X = [  25.5  -72.8  190.2  -56.0   49.8 -140.7   51.7 -179.1]
X[0]	25.5
X[1]	-72.8
X[5]	-140.7
X[3]	-56.0
X[7]	-179.1

grid =
array([[  71, -277,   22,  -41,  304],
       [ -51, -709,  -19, -205,  410],
       [ 144,    8,  161,   89,  197],
       [ 225,  441,  220,  293,   84],
       [ 331,  836,  319,  473,  -51],
       [ 324,  895,  271,  465,  -10]])
grid[0][-5] -> 71
grid[3][-4] -> 441
grid[5][1] -> 895
grid[2][2] -> 161
grid[:, -4] -> [-277, -709, 8, 441, 836, 895]
grid[1][0] -> -51
grid[0][3] -> -41
grid[:, -5] -> [71, -51, 144, 225, 331, 324]
grid[-5][-3] -> -19
grid[:, 2] -> [22, -19, 161, 220, 319, 271]
grid[:, 3] -> [-41, -205, 89, 293, 473, 465]
grid[1][-1] -> 410
grid[3][-2] -> 293
grid[-2][1] -> 836
grid[4][0] -> 331
grid[2][0] -> 144
grid[0][-3] -> 22

a =
[[-28   3  -6   8 -13  15  11]
 [  1   1   1   1   1  -1   0]
 [  1  -1   1  -1   0   0   0]
 [-54   1 -73   3 -82  79  15]
 [  5   1   0  -2   0   1   2]
 [-26 -23 -44 -21 -33  56 -15]
 [ -2 -14 -57  39 -41  50  24]
 [ -1   0   2   3  -3  -1  -4]
 [  1   1   2   2   1   1   1]
 [  1   0   5   1   2  -3  -2]
 [  7  -2   1   1   1  -2  -2]
 [ -3   7  63  38  34 -39  26]
 [-18 -45 -81 -14 -41  67  -3]]
a[0,0] => -28
a[3] => [-54, 1, -73, 3, -82, 79, 15]
a[4,4] => 0
a[11,2] => 63
a[9,5] => -3
a[8,2] => 2
a[12] => [-18, -45, -81, -14, -41, 67, -3]
a[12,3] => -14
a[6,6] => 24
a[2,6] => 0
a[0] => [-28, 3, -6, 8, -13, 15, 11]
a[1] => [1, 1, 1, 1, 1, -1, 0]
a[11,0] => -3
a[5,1] => -23
a[4,3] => -2
a[12,1] => -45
a[:, 3] => [8, 1, -1, 3, -2, -21, 39, 3, 2, 1, 1, 38, -14]
a[9,4] => 2
a[:, 2] => [-6, 1, 1, -73, 0, -44, -57, 2, 2, 5, 1, 63, -81]
a[3,0] => -54
a[7] => [-1, 0, 2, 3, -3, -1, -4]
a[5] => [-26, -23, -44, -21, -33, 56, -15]
a[2,4] => 0
a[9,1] => 0
a[9,6] => -2
a[8] => [1, 1, 2, 2, 1, 1, 1]
a[12,5] => 67
a[9,2] => 5
a[8,0] => 1
a[6,3] => 39
a[1,6] => 0
a[1,5] => -1
a[6] => [-2, -14, -57, 39, -41, 50, 24]

data =
[[  5   0   0  -4]
 [  0   0  -1   0]
 [-20  22 -19   9]
 [  1   2   4   4]
 [ -1   2   3   2]
 [-24  10  30  77]
 [-12  29 -10 -32]
 [  0   0   0   0]
 [  1   0  -1   0]]
Rows and columns are counted from 0.
(0, 0) => 5
(6, 0) => -12
(0, 3) => -4
(4, 1) => 2
(3, 2) => 4
(8, 0) => 1
(1, 2) => -1
(8, 3) => 0
(6, 2) => -10
(0, 1) => 0
(1, 1) => 0
(4, 3) => 2
(4, 2) => 3
(6, 3) => -32
(3, 0) => 1

W = -166	-376	-80	175	287	324	218	250	80	500	-633	-103	131	-359	-230
W[0] => -166
W[12] => 131
W[-14] => -376
W[10] => -633
W[-2] => -359
W[6] => 218

A = [ 62  47 -46 -64 -64 -60  50 -49]
A[0]	62
A[-3]	-60
A[-1]	-49

m =
[[97, 165, 101, 599, -129, 123, 311, 374, 708, 468, 280, 102, 170, 156, -591, 35],
 [139, -117, 433, 395, -78, -295, 220, 366, 432, 278, -80, 358, 161, 412, -102, -69],
 [163, 23, 372, 100, -238, -214, 230, 495, 400, 270, -22, 207, -38, 106, -86, -222],
 [181, 68, 437, 426, 83, 260, 112, 335, 469, 32, 496, -133, -191, -110, -94, 341],
 [193, 112, 282, 269, 399, -114, -184, 268, 411, 68, 524, 156, 632, -83, -139, 46]]
m[0, 0]	97
m[0]	[97, 165, 101, 599, -129, 123, 311, 374, 708, 468, 280, 102, 170, 156, -591, 35]
m[:, 0]	[97, 139, 163, 181, 193]
m[0, 4]	-129
m[2, -11]	-214
m[3, 8]	469
m[2]	[163, 23, 372, 100, -238, -214, 230, 495, 400, 270, -22, 207, -38, 106, -86, -222]
m[3]	[181, 68, 437, 426, 83, 260, 112, 335, 469, 32, 496, -133, -191, -110, -94, 341]
m[:, 5]	[123, -295, -214, 260, -114]
m[4, -8]	411
m[-2, -3]	-110
m[-2, -6]	496
m[4, -10]	-184
m[-4]	[139, -117, 433, 395, -78, -295, 220, 366, 432, 278, -80, 358, 161, 412, -102, -69]
m[1, -14]	433
m[1, -3]	412
m[:, 11]	[102, 358, 207, -133, 156]
m[2, 0]	163
m[0, 12]	170
m[-2, -4]	-191
m[4, -12]	399
m[1, 5]	-295
m[1, -13]	395
m[:, 7]	[374, 366, 495, 335, 268]
m[-2, -1]	341
m[-4, 9]	278
m[4, -7]	68
m[2, -12]	-238
m[3, 5]	260
m[:, -7]	[468, 278, 270, 32, 68]
m[4]	[193, 112, 282, 269, 399, -114, -184, 268, 411, 68, 524, 156, 632, -83, -139, 46]
m[4, -5]	156
